What is the hidden score of each row? Scores go from 0 to 30, and 15 is about the middle. The score is a weighted sum of the row's numbers plus the product of two more (or one squared), each taken from its middle value.
Array([ 33,   5, -25,  -8,  32,  -7,  -8, -20,  -8, -27, -21,   4, -15, -14, -12,  -6,  12,  -2, -13,  17,   7]) >> 8
Array([ -1,  18,  12,  11, -28, -14,  -1,   7,  13,  -2,  -8, -14, -35,  25, -24,   0,   5,  18,  -6, -13,   7]) >> 17
Array([ 19,  -7,  42,  -8,  -1,  20, -15,  -7, -21,  -2,  13,   4, -15, -14,   0,  -6, -19,  -2, -33, -13,   7]) >> 17
Array([-28, -13,   5,  -1, -22,  34, -15, -14, -21, -21, -28,  -8,  -8,  12,  -6, -12, -13,   5,   0, -19,  -6]) >> 7
Array([-21,  61, -25, -27,  -1, -27, -21,  20,  33,  11, -14, -20,   5,  70,  35,  12,  36, -15,  14,  28,  -6]) >> 12
Array([ 12, -13, -13, -27,  25,  20, -15,  -7,  13,  11,  -1,  10,   5,   6,  23,   0, -13, -15, -33, -25,  28]) >> 13
Array([-35,  -1,   5,  -1, -15,   7, -21,  40,  -8,  -2, -21,  -8,  -8, -14, -24, -18, -31,  18, -20,  -1, -13]) >> 16
Array([ -8,  30,  12,  42, -28,   0, -28, -14, -35, -21, -14, -20, -15,  -1, -24,   6,  -7, -15, -13,  -7, -13]) >> 22
Array([ 19, -19, -13, -20, -15,   7,  -1,  20,  -8, -14,  13,  -8, -28,  -1,  -6,   6, -19,  11,   0, -25,  -6]) >> 14
Array([-35, -19,  -1,   5, -28,   7,   6,  27,  13, -14, -28,  16, -28,   6,   0,  -6,  -7,   5,   7,  -1, -13]) >> 9
Array([ 19,  73, -25,  -1, -35, -14,   6,  13, -21,  -8, -21,  10,  -8,  -7, -18, -18,  12, -15,   7, -19, -13]) >> 25
Array([-15,  -7,   5, -27, -15,  34, -21, -14,   6, -14, -21,  -2,  25, -20,   0,   0,   5, -36,  14,  28,   1]) >> 11
Array([  6, -19,  97,  -1,  19, -20,  46,  -7,  33,  88,  13,  58,  25,  25,  17,  55,  42, -36,  81,   5, -13]) >> 13
Array([ 12,  -1, -13, -27,   5,  -7,   6,   0,  -8, -21,  26, -14,  -1, -27, -18,  -6,  -7,  11,   0, -13,  -6]) >> 19
Array([ 39,  18,   5,   5, -22,  27, -21,  -7, -14, -14,  19,  -8, -22, -27,   6,  -6, -13,  38, -13,   5, -20]) >> 18
Array([-21, -13,  12,  17, -28,   7, -15,  74, -21,  -8, -14, -14,  19,  -7, -12,  -6,  -7,  11, -27, -13,   7]) >> 18
Array([ -8, -19, -25, -20,  -1,  -7,  -1,  -7, -28,  37,  19,   4,  -8,  19, -24, -12,  -7, -15,  -6,  -7,   1]) >> 15
Array([-28, -19,  30,  11, -22,   7, -15,  -7,  -8, -21, -14, -20, -22,  12, -12,  -6,  -7,  38,   0,  -7,  -6]) >> 9
Array([ -8,  -7, -25, -14, -15,  13, -15, -20,   6,  -8,  13,  -8,  -8, -14,  -6,  18, -19, -15, -20,  -1, -13]) >> 18
Array([ 33,   5,  -1, -14,   5,  27,  -8, -20,  26, -14,  19, -20,   5, -33,   0, -24, -25,  -2,   7,  -1,  28]) >> 13
Array([ -8,  36,  12, -20,  -8,  -7,  39,  -7, -28, -14,  13,  -2,   5,  -1,  -6, -18, -13, -15,  -6, -19,  -6]) >> 27
Array([ 26, -19, -19, -20,  19,  -7,  26, -20,  13,  -8, -21,  -8, -15, -33, -24,  -6, -13, -29,   7, -31,  21]) >> 14
Array([-28,  -7,  12,  11, -22,  -7, -21,  13, -14, -27,  33,  -8, -15,  38,  -6, -12, -13,  45, -33, -19, -26]) >> 14
Array([ -1,  -7,  -7, -14, -22,  20,  -1,   7,  26, -14,  -1,  -2,   5, -27,   6, -24, -19,  45,   7,  17, -20]) >> 10
Array([-15, -19,  -7,  -1, -15,  34,  -8,   7,  -8, -14,  33,  16,  -8,   6,   0,  -6, -13,   5, -13,  -7, -33]) >> 13
Array([ 12,  -1, -25,  -8,  -8, -14,  33, -14,   6,   5,  13,  10,  12, -14,  -6,  36,  -1,   5,   0,   5, -20]) >> 21
Array([ 39,  42,  61,  61,  79, -34,  80,  -7,  -8,  82,  33,  40,  -1,  64,  41,  79,  78, -36,  41,  28, -33]) >> 6
Array([ -1, -13, -19,  -8, -28,  27, -35,  -7,  -8,  -2,  13,  28, -15, -14, -18, -30,   5,   5, -27,  -7,   7]) >> 15
Array([ 12, -26,  18,  -8,  19,  34, -28,  13, -14,  11,  13,  -8,  25, -14, -18,   0, -13, -22,   0, -25,   7]) >> 14
Array([-21,  18,  61,  42,  -8, -14,  -8,  34, -21,   5,  -8,  16,  -1,  19, -12,   6,  66,  -9,  -6,  -1,  -6]) >> 13
Array([ 60, -13,   5, -14, -35,  -7,  -8, -34,  26, -14,  19,  16,  -8, -27, -12,  -6, -13,  -9,  27,  -1,  28]) >> 19
Array([-21,   5, -19,  -1, -28,   7,  19,  27, -21,  -2,  53, -14, -15, -20,   0, -12,  -7,  -2,   0,   5,  -6]) >> 17
Array([-15,   5,  -1,   5,  -8,   0,   6,  47,  13, -14,  -8,  28, -15, -20,   6,  -6,  -1,  11, -33, -13, -20]) >> 18
Array([ 12,   5,  -1,  -8,  -8,   0,  -8,   0,  -1,  -8,  -8, -20,   5, -33, -18, -18, -13,  -2, -20, -13,  -6]) >> 21
Array([ -8,  -7,   5,   5, -22,   7,  -1, -20, -28,  -8, -28,   4, -28,  -7,   0, -24,  -1,  18, -27,  11, -26]) >> 13
Array([ -8,  30,  -1,  -1,  12, -27,   6,  27, -14,   5, -34, -14,   5,  -7,  47,  -6,  -7, -22,   7,  34,  21]) >> 13
Array([  6, -26,  -1,  -1,  25,   7,  -1,  13, -28,  -8,  13,   4,  -8,  -1,   6, -12, -25,  -2, -13, -25,   7]) >> 12
Array([ -8,  -7, -13,  -8,  12,   7,  -8, -20,  -1,  -8,  13, -20, -15, -14, -18, -18, -19, -22,   7, -19,  14]) >> 12
Array([ -1,   5, -19,  -8,   5, -20, -21,  -7,  13, -34,  -1,  -8, -22,   6, -18,   0, -13,  -9, -13,   5,  -6]) >> 15
Array([-15, 104,   5,  49, -15, -20,  12,  81,  73,  11, -28, -14,  39,  64, 118,   0, 114, -15,  21,  52,   7]) >> 7
Array([-35,  -1,  -1, -14,  -8, -14,  -8,   7,   6,  -2, -28, -26, -15, -14,  -6, -24, -19, -29, -33,  11, -13]) >> 18
Array([ -8,  -1,  -1, -27,  -1,  34, -15, -20,  -1,  -8,  26,  -8,  25,  -1, -12,   0, -19, -29,  14,  -1, -13]) >> 16
Array([ -8, -13, -25,   5,  39,  20,  -1, -20,  -1,  -8,  13,  -2,  -8, -14,  -6, -30,  -7,  -9,   0,  -1,  14]) >> 6
Array([ 33,  -1,  -1,  -8,  66,  -7,  26,  27, -14,  -8, -34,  -8, -15,  25,  11,  -6,   5,  -2, -20,  -1,  -6]) >> 7
Array([-21, -19, -25,   5, -15,  -7, -21,  54,  13,  -8,   6,  -2, -28,  12, -24,   0, -13,  11, -13,  -7,   1]) >> 18
Array([ -1, -19,  12, -20,  -8,   7,  12,  -7,  -8, -21,  13,  10,  19, -27, -12,  -6,  -1,  11, -20,  11,   1]) >> 17
Array([-21, -13, -13,  -8,  39, -14,  -1,  -7,  -8, -14,  -8, -14,  25, -20,   0,   0,  -7,  18,  21,  -7,   1]) >> 9
Array([ -8, -13,  -1, -27,  32,  34, -15, -20,  -1,  -2,  19,  -8,  25,  19,   0,   0, -13, -29,   0, -13,  14]) >> 9
Array([  6,   5, -19,  -1,  12,  13, -21,   0, -35,  -8, -21,  -2,  25, -14, -12,   0,   5,   5,   7,  -1,  21]) >> 13
Array([  6, -26, -19, -20,   5,  13,   6, -14,  13, -14,  -8, -14,  25, -20,   6,   0, -25,  -9,  -6,  -1,   7]) >> 15
Array([ 46, -19, -13, -20,  -1,  -7,  -1,   0,   6, -21,  -8, -14,  19,  19,   6, -24, -25,  -2,  -6,  -7,  34]) >> 16
Array([ 33,  42,  79,  24,  12, -27,  12,  -7, -28,  37,  60,  40, -28,  25,   6,  97,  78, -36,  27,  -1,  -6]) >> 14
Array([ -8,  -1,  -1,  -1,  12,   0,  -8,   0,  -8,  -8,   6, -14,   5,  -7, -12,  18, -25,   5,  14, -13,   7]) >> 15
Array([  6, -26, -25, -20,  12,  -7, -21,   0,  33,  -8, -14,  10,   5,  -7, -12,  -6,  -7, -22, -33, -25,  -6]) >> 18
Array([ -8, -13,   5,  -1,   5,  13, -21,  -7, -14,  -2,  13,  -2,  19,  12, -12,  -6, -19, -15, -20, -25,  28]) >> 16
Array([  6,   5, -19,  -1,  -1,   0,  -8,  13,  -8,  18, -28, -26, -15, -33,  -6, -18,  -1, -15,  34, -13,  -6]) >> 11
Array([ -1, -19,   5,   5,  39, -14,  -1, -14, -14, -21,  73,  10,  12, -14,   6, -12, -19,  18, -13, -19,  34]) >> 12
Array([ -1,  -1,  18,   5, -28,   0,  -8,   7,   6, -21,  -8,  16, -15,  -7, -12, -24,  -7,   5,   7,  -7, -20]) >> 15
Array([ 19, -26, -19, -33,  -1,   7,  -8, -20, -14,  -2,  19, -20,  -8, -27,  -6, -12,   5, -15,  27,  11, -20]) >> 12
Array([  6, -13, -13,  -1,  -8,  27, -15, -27,  -8,  -2,  -1,   4,  -1, -14,   6,   0, -19,  -2,   7,  -1,  28]) >> 10
Array([ -8, -13, -31,  -8,   5,  13, -21, -27,  -8,  -2,  -8, -14,  12,  -1,  11, -12,  -1,   5,   7,  -1,  41]) >> 6
Array([ 12,  -1,  -1, -27, -15,   0, -15,   7,  -8, -21, -28, -20,   5,  -1,   0,  12,  18,  11,   0, -13,  -6]) >> 14
Array([-15,  -1,  -7,  -1, -15, -20,  -1,   0,  -1,   5,  53,  52,  -8,  38,   6,  30,  24, -15, -13,  34, -26]) >> 16
Array([-15,  18, -13, -20, -35,  -7, -15,   0, -14, -14,   6,  -8, -22, -27,  -6, -18, -19,  32,  -6,  -7,  14]) >> 16
Array([  6,  -1,   5, -14, -22,  -7,  26,   0, -14,  24,  -8, -20, -15, -20,  23, -24, -13,  38, -33, -25, -13]) >> 18
Array([-28, -13,   5,  17, -22,   0,   6,   7, -21,  -8, -28,  -2, -15, -20,   6,   6,  -7,  -2,  21, -19,   7]) >> 9
Array([-21,   5,  -1,  -8, -35,  34, -28,  -7, -14, -27, -28,  -2, -28, -20, -18,  -6,   5,   5, -13,  -7, -26]) >> 12
Array([-21, -19,  30,   5,  -1, -14, -21,  27,  -8,  -2,  -8,  34, -22, -14, -18,  -6, -13, -22, -27, -13,   7]) >> 22
Array([ 12,  -7,  -1, -20,   5,   0, -21,   0, -28,  18,   6, -26,  -8, -14, -24,   0,  12,  11,   7,  -7,  28]) >> 13
Array([-15,  -7,  -1,  -8, -22, -14, -21,   7, -14,  -8,   6,  -8, -28, -20, -24, -24, -13,   5, -27, -13, -26]) >> 19
Array([  6,  11,  97,  30, -22, -14,  33, -14, -28,  43, -14,  22, -28,  25,   0,  48,   5, -36,  34,  28, -20]) >> 22
Array([ 26,  54, 109,  86,  32, -34,  39,  -7,  19, 127,  13,  70,  46,  25,  71,  79,  96, -36,   7,  52, -26]) >> 27
Array([  6, -32,  -7, -14,  -1, -20,  -1, -14, -28,  -8, -14,   4,  -1, -20,  11, -12, -25, -22, -33, -13,   7]) >> 20
Array([-15,  18,   5,  -8,  12,   7,  -8, -14,  -8,  11,  13, -14, -28,  -1,   0,  -6,   5, -15, -13,  -7, -13]) >> 14
Array([-28,  18,  30,   5, -28,   0, -15,  34,  -1,   5, -14,  46, -15,  -7, -24, -18, -13,  -9,  14,  -1,  -6]) >> 16
Array([ -1, -13, -25,  -8,  -1, -14,   6, -14,  -8, -27,  -8,   4,  12, -14,  -6,   0,  -7,  -2,   0,   5,   1]) >> 15
Array([  6,  11, -13, -14, -15,  -7, -15,   7,  -1,  -8, -14,  -2,  39,   6,   0, -12, -25, -22,   0, -13,   1]) >> 22
Array([-28,  61,  -7,  24,   5,  -7, -15, -14,  53,  11,  19,  22,  -1,  44,   6,  12,  24, -22,  14,  11, -20]) >> 14
Array([ 26,   5,  -1,  -1,  59,   7, -35, -34, -14,  -8,   6,  10,  19,   6,  11,  -6,   5,  -2, -13,  -7,   1]) >> 6
Array([ 12, -26,   5,   5, -22,   7,  12,  -7, -28,  -2, -28,  -8,  19, -14,   0, -24,  18,  -9,   7, -31, -13]) >> 13
Array([-21, 116,  30,  80,   5, -27,  60,  13,  80, 101, -28,  82,  79,  51,  53,  36,  72, -29,  68,  94, -26]) >> 23
Array([-15,  30,  12,  -8,  19, -27,  87,  20,  40,  11,  33,  64,  25,  25,   6,  -6,  42,  32,  48,  34, -20]) >> 12
Array([-28,  -1, -19,  -8, -22,   7,  19,  13,  -8, -34,  -1, -14, -28,  12, -30,   6,  -7,  11,   7, -13,   1]) >> 13
Array([ 33, -19,  12, -14,  25,  -7, -28, -14,  -8, -14,   6,  16, -22,   6, -24,   0, -13,  25, -33, -13,  61]) >> 13
Array([ 66, -26,  -1,  -8,  32,   7, -21, -27, -14,  -2,   6,  -8,  32,  -7, -12, -12, -13,   5,   0, -19,   1]) >> 14
Array([-21, -26, -19,  -1,   5,  27,  -8, -20, -28,   5,  -1, -14, -15, -14,  -6,   0,  -7,  11,   0, -13,   1]) >> 6
Array([ 19,  24,  36,  36,  12, -34,  39, -20,  13,  18,  -8, 100,   5,  25,  17,  97,  24, -36,  21,  28, -26]) >> 27
Array([ -8, -26, -19,  11,  32,  54, -15, -27,  26, -21,  19,  -8,  19,  -7, -12, -18, -13,  18,  27,  -7,   1]) >> 2
Array([ -8,  -7, -19,  -8, -15, -14,  -8,   7, -14, -14,  -8, -20, -15, -14, -24,  -6, -19,  18,  -6, -13, -33]) >> 18
Array([  6, -19,  24,  -8, -22, -20,  -8, -27, -14, -14,  19, -32, -15, -20, -18,   0, -19,  -2,  -6, -13,  -6]) >> 22
Array([ 33,   5, -25, -33,  12,  20,  -1,  -7,   6,  24,  -8, -20,  19,  12,  11,  -6, -19,  32, -13,  -7, -26]) >> 15
Array([ 53,  -1, -19,   5,   5,  -7,  12, -20,  -8,  -8,  -8, -20,  -8, -14, -18,  36, -13,  -2, -13,  23,   7]) >> 22
Array([ 33, -19,  -1, -14,  -1,   0,  -8,   0,  -1,  18,  19,   4,  12, -20,  -6, -12, -19,  -2, -20, -19,  28]) >> 20
Array([ -1,  24,  -1,  -1, -22,  13,  -1,   7,  40, -21, -14,  10,  -8, -27,   0,   0, -25,  45,  -6,  46, -26]) >> 17
Array([-28,  54,  -1,  68, -22, -27,  73,   7,  67,  37, -21,  70,  25,  19,  65,  61,  54, -15,  74,  -1, -33]) >> 14
Array([-21, -13,  12,  55, -15, -14, -28,  67, -21, -21, -14,  -2,  -8,  25,  23, -30,  12, -22, -27,  40,   7]) >> 23
Array([ 12,  -7, -13, -20,  -1,  20,  -1, -14,  19, -14,  -1, -26,  12, -33, -12,   0,  18,  52, -13, -19,  14]) >> 12
Array([  6, -19,  -1, -33, -15,  -7, -28,   7, -21, -27,  -8, -20,   5,  -1,   0, -24, -25,  -9,  21,  -7,  -6]) >> 13
Array([  6,   5,  -7,  -1,   5,  -7,   6,   0, -21, -21,  13, -20, -15,  -7, -18,   6,  -1,  45,  -6,  -7,  14]) >> 14
Array([ 33,   5,  -7,  24,  12,  -7,  -1, -14, -21,  24,  -8, -26,  25,  -1,  -6, -24,  -1, -22, -27,   5,   1]) >> 22
Array([ 26,  -7, -13,   5,  -8,  -7, -21, -27,  -1,   5,  -8, -20,  25,   6,  -6, -24, -13,  -2,   7, -19,  14]) >> 17
Array([-15,  -1,  12,  36, -28, -14,   6,  13, -21, -27,  53,   4, -15,  -7, -24, -12, -25,  38, -20,  -7,  -6]) >> 22
Array([ -1,  24,  79,  36,  -1, -27,  33,  -7,  -1,  56,  -8, -14,  25,  57,  47,  91,  36, -29, -13,  34,   7]) >> 25
Array([-15,  42,  48,  80, -28, -27, -15,  20, -14,  -8, -21,  -2, -35,  51,  35,  24,   5, -15,  27,   5,   1]) >> 15
Array([ -8,   5,  -1,   5, -22, -20,  -1,  60,  -1, -21,  13, -20,   5,  -7, -12,   0,  -7,  25,   7,  11, -20]) >> 20
Array([-35,  36, -19,  -8, -22,   0, -15,  60,   6, -21,  13, -14,  -1, -27, -24, -24,  -7, -29, -13,  -1,  14]) >> 19
Array([ 12,  42,  61,  30,  12, -34,  53, -34,  19,  37,  19,  40,  19,  57,  47,  73,  48,  -9,   7,  17, -26]) >> 17
Array([ -1,  -7,  -1,  11, -35, -14,  -1,   7,  -8, -21,  33,  -8, -35,   6, -30,  -6, -25,  45, -20, -19,  14]) >> 19
Array([ 33, -13,  -1,  -1,  -8,  20, -15,  13, -14,  18,  13, -14,  19,   6,  -6,  -6, -25, -15,   0, -19,   1]) >> 19
Array([-28, -32,  18,  49, -15,  -7, -28,  13, -21,  -2, -14,  -2, -22,  44,  -6,  48,   5,  -2, -20, -19, -13]) >> 19
Array([ 73, -19,  -7,  -8,  25,  -7,  26, -14,   6, -21,   6,   4, -15,  19,   6, -12,  -7,  52, -13,   5,  34]) >> 9
Array([ -1,  -7,  -1,   5,  -8, -27,  -8,   0, -14, -14,  13, -20, -22, -14,  17,  12,  -7,  -2,  -6,  -7,   7]) >> 16
Array([ 12, -19, -31, -20, -15,  -7,  33, -34,  13,   5, -34,  10,  52, -27, -12,  -6, -19, -15,   7, -19,  34]) >> 19
Array([ -1,   5,   5,  -8, -28, -20,   6, -20,   6, -21,   6,  10, -22,   6,  -6,  -6, -13,  32, -13,  -1,   7]) >> 17
Array([ -8,  11,  -7,  -1, -35,  20, -21,  20, -14,  18,  -8,  -8, -22, -14, -24,  -6,  -1,  18, -27, -13,  -6]) >> 17
Array([-15,  -1,  -7,  11,  -1,  54, -21, -27,  -1,  -2,   6, -14, -15,  -7, -12, -18,  -1,  18,   0, -13,  21]) >> 3
Array([ 19, -13, -19, -27,  52,  -7,  -8,  -7,   6,  -8,  53, -14,  52, -20, -18, -30, -19,  11, -20,  11,  -6]) >> 16
Array([ 19,  42,  -1,  55,  -1, -20,  53,  13,  73,  24,  13,  52,  66, 109,  23,  55,  78,  -2,  74, 127, -26]) >> 17
Array([-15,  -7, -19,   5,  12,   0,  -8,  13, -14, -14, -14,  16, -15, -14,  -6,   0,  -1,   5,  -6,  -7, -13]) >> 12
Array([-15,  36,  18,   5, -22, -14,  73,  13,  26,  56,  -1,  46,  19,   6,  41,  55,  24, -15,  41,  28, -26]) >> 19
Array([  6, -19, -13,   5,  32,  34,  -1, -14,  -1,   5,   6,  -8,  39,  -7,   6,  -6,  -7, -15,  14,  17,  34]) >> 8
Array([ -8,  36,  18, -27, -15,  13,  12,   0,  26, -21,  33,  28, -22, -27, -12,  -6, -19,  18, -20, -13,   7]) >> 21
Array([-28,  -1, -19,  -8, -22, -20,  12,  20,  13,  11, -14,  -8,  19,  12,  11,   6,  -1,  11,  27,   5, -26]) >> 15
Array([  6,   5,  79,  49, -22, -20,  39, -20,  26,  43, -21, -14, -15,  83,  29,  85,  54, -29, -13,   5,   1]) >> 17
Array([ 26,  -7, -13, -14,  59,   7,  -8,  -7,   6,  24, -21, -14,  25,  -1, -18, -12, -13,   5,   7, -19,   7]) >> 11
Array([ 12,  -7,  -1,  -1,   5, -14, -15, -14,   6,   5, -21, -26,  -1,  -7,  17,  12,  12, -29, -20,  -1,  28]) >> 15
Array([-15,  79, 109,  61, -22, -34,  53,   7,  33,  24, -28,  46,  -8,  77,  17,  61,  36, -36,  54,  82, -26]) >> 24
Array([ 39, -26,  -7, -14,  39,   7, -21, -14, -14, -21,  53,  -8,  25,  -7, -18,  12,  12,  -2, -13,  -1,  34]) >> 8
Array([-21,  36, -25,  17,  -8, -14,   6,  27, -21,  18,  33,  40,  -1,   6,  35,   6, -13,   5,  21,  11,  -6]) >> 16
Array([ -1,  -1,  -7,  11,  52,  20, -28, -20,  -8, -14,  -8, -26,  12,  -7,  11,   6,  -7,  -2, -33, -25,  28]) >> 9
Array([ -1,  -1,  -7, -14,  52,  -7,  19, -14,  26,  11, -28,  -8,  12,  -7,   6,  36,  -1,   5,   7,   5,  28]) >> 10
Array([ -8,  54,  30,   5, -22, -20,  26,  -7,   6,  18, -14,   4, -22,  12,  -6,  48,  24, -15,   0,  11,   1]) >> 26
Array([ 26, -32,   5, -27,   5,  13,   6,  -7,  19,  -8, -14,  -8, -28,  -7,  -6,   0,  -7,   5,  14, -13,   7]) >> 8
Array([ 46,  11,  -7, -14,  12, -14,  -8,   0, -21,  11, -21, -20,  12, -20, -12, -18, -13,  11,  21,  -1,   7]) >> 18
Array([ -1,  -7,   5,   5, -15,  20, -15, -27, -21,  -8,   6,  16,  12,  -7,   6,  -6,  -7,  11, -13,   5,  -6]) >> 15
Array([ -8,   5, -19, -14,  -1,  -7, -35,  13,  -8, -21,  -8,  28, -15,  19,   6,  -6, -13,  32, -13, -19, -13]) >> 13
Array([ 26, -19, -19, -27,  12,  20,  -8,  20,   6,  30,  40, -26,  -1,  19, -12,   6, -19, -22,   7,  -1,  -6]) >> 16
Array([-15, -19,  12,  -1,  -8,  20, -15, -20,  -1, -27,  -8,  16, -22,  -1, -18, -18, -13, -36, -13, -19,  28]) >> 12
Array([ 19,  -7, -25, -14,  32,   0,   6, -20,  -1,  -8,  -8,  10, -15,  -7,   6,  24,  -1, -15,  14,  -7,  14]) >> 9
Array([ -8,  54,  54,  30,  19, -14, -15,  94,  -1,   5, -34, -20,  -8,  51,  29,  12,  24, -29,  14,  64,  -6]) >> 15
Array([ -8,  -7, -13,  -1,   5,  13,   6, -20,   6,   5,  26, -26,  -1, -14, -18,   0,  -7,   5,  21,  -7, -13]) >> 14
Array([ -1,  11,  -7, -20,   5,   0, -15,  -7, -21, -14, -21, -20,  12, -14, -12,   0, -19,   5, -20,   5,  14]) >> 19
Array([ 19,  -7, -13,  -1,  -1,  20, -15, -14, -28,   5,  -1,  -8,  39, -14, -12,   0, -13, -36,  21,  -1,   7]) >> 18
Array([ 39,  -7,  -1,  -1,  -1, -20,  33, -20,  -1,  11,  -8,   4,  12, -14,  -6,  -6, -13, -22,   0, -13,  -6]) >> 23
Array([ 19,  -7,  18,  24,  12, -20,  12, -14, -28,  62,  13,  40,  12,  38,  53,  73,  48, -29,   0, -13,  -6]) >> 15
Array([ -1,  -1, -19,  -8,  39,  -7,  -8,  -7,  26,  -8, -21, -26,  -8,   6, -12, -12,  -1,  -9, -27,  17,  48]) >> 11
Array([ -1,  -1, -13, -20,  25,  34, -28,   0, -14,  11, -21,   4,  19, -14, -12,  18, -25, -22, -20,  -1,  34]) >> 17
Array([  6, -19,  -1,  -8,  12, -14,   6, -14,  13, -21,  13, -20,  19, -14,   6, -12, -25,  -9,  -6, -13,  -6]) >> 17
Array([ 26,  -7, -19,   5,   5, -14,  33,   0,  -8,  -8,  -8,  10, -15, -14,   6,  -6, -13,  -2,   0,  -7,  21]) >> 16
Array([ 19,  -7,  -7,  -8,  -1,  34,  19,   7, -28,  11,  26,  -8,   5, -14,  -6,  18,  -7, -15, -27, -13,  -6]) >> 20
Array([ -8, -19, -13,  -1,   5,  20,   6, -34, -21,  -8,  26,  -8,  -1, -14,  -6,  -6, -13,  18, -20, -13,  61]) >> 9
Array([  6, -13, -13, -14, -15,  61,  -1,  -7,  -1,  -8,  33, -14,  -1,  -7, -18,   0, -31,  -9, -20,  -7,  -6]) >> 15
Array([ 19,  18, -19,  -1,  -1, -14, -15, -14,   6,  -8,  -1, -32,  59, -27,  29, -24, -19,  -2,  14,   5,  -6]) >> 20
Array([-21, -19,  -7, -27,  -1,  20, -15,   7, -28, -21,  -8,  -8, -22, -20, -12, -12, -13,  18,   0, -13,   1]) >> 8
Array([-15,  11, -13,  -1,  -1,   7,  12,   7,  19, -14,  19,  10, -15, -33, -18,  -6, -19,  25,   7,  -1, -13]) >> 15
Array([  6,  11,   5,  -1,  -8,  -7, -21,  13, -28,  -8, -34,  10,   5,  -1, -12, -12, -19,  11, -13,  -1,   1]) >> 20
Array([ 19, -26,  12, -14,  52, -14,  -8, -27, -14,  24,  60, -20,  19,  -1,  -6,  -6, -19,  -9,   0, -19,  14]) >> 13
Array([-15,   5,  12,  -8,  86,  -7, -21,   0,   6, -21, -14, -14,  25,  -1,   0,   6,  -7,   5, -13,  23,  61]) >> 8
Array([ 19,  -7, -25,  -8, -28, -14, -35,   0,  -8,  -2,  -1, -32,  12,  -1, -30, -12,  -1, -29, -13,  -7,   7]) >> 22
Array([-15,  73,  -7,  68, -22, -34,  80,  -7,  87,  43,  13,  58,  32,  44,  41,  55,  12,  18,  74,  46, -20]) >> 20
Array([ -8,  11,  -7,  11,  -8,   0,  -8, -20, -14,  -2,  73,  -8,  -8,  19, -12,   6, -13,  11,   0, -19,   1]) >> 17
Array([ 33, -19, -25, -27,  12,  -7,  26, -20,  13, -27,  -8, -20, -15, -20, -24, -12, -13, -15,  21,  -7,   1]) >> 14
Array([ -1,  -7, -19,  -1,  46,  40,  12, -20,  -8,  -2, -14,  -2,   5,  -7, -24, -12,  12,   5,  -6, -31, -13]) >> 3
Array([ -8, -19, -19, -14,  46, -14,  -1,  20,  40,  11, -21, -14,  25, -20,   0, -24,  24, -15,  -6,  11,  14]) >> 9
Array([ -1,  -1, -13,  80, -22, -34, 100,   0, 127,  88, -14, 127,  25,   6,  47,  36,  30,  11, 108,  40, -26]) >> 29
Array([ 46, -13, -19, -20,  73, -20, -15, -14,  -8,  -2,  13,  10, -15, -20,   0,  -6, -19,   5,  -6,  -7,  28]) >> 9
Array([ 46,  -7, -19,  -8,   5,  13,  19,  -7, -28,  -8,  60,  -8,  32, -20, -24,  -6,  -7,  -9,   0, -25, -13]) >> 22
Array([ -1, -19, -19, -27, -22, -27, -15, -20,  -8,  -8,  19, -26,  -8,  -7, -18,  -6,  24, -22,  -6, -13,   7]) >> 13
Array([-28,  36, -19,   5, -28,  -7,   6,   7, -21,   5,  46, -32,  -1, -14,   0,  -6, -19,  79, -13, -13,   7]) >> 22
Array([ 12, -13,  -1,  -8,  25, -14,  -8,   0, -14,  -2,  -1,  -8,  32, -27,  -6,   6,  -7,   5, -27,  -1,   7]) >> 20
Array([-21,  36,  12,  -8,  39,  34, -35,  60,  13,  11, -28, -20,  -1,  12, -18,   0, -19,  -2, -27,   5,  14]) >> 13
Array([ 46, -13, -25,  -1,  -8,   7,  -8,   0, -35,  -2,  13, -20,  -1, -20, -12,   0, -13,  92, -20, -25,  28]) >> 14
Array([ 19,  24,  30,  36,   5, -34,  66,  -7, -14,  75,   6,  40, -15,  51,  23,  42,  84, -29,  21,   5,  -6]) >> 10
Array([ -8,  -7, -19, -14,  -8,   7, -15,   0,  -1,   5, -14, -20,   5,  -7, -12,   6,   5, -29, -13,  -7, -20]) >> 17
Array([-21, -19,  -7, -14,   5,  27,  19, -14, -35, -21,  -1, -14,  -8,   6, -18, -12, -13,  18,  21, -13,  28]) >> 5
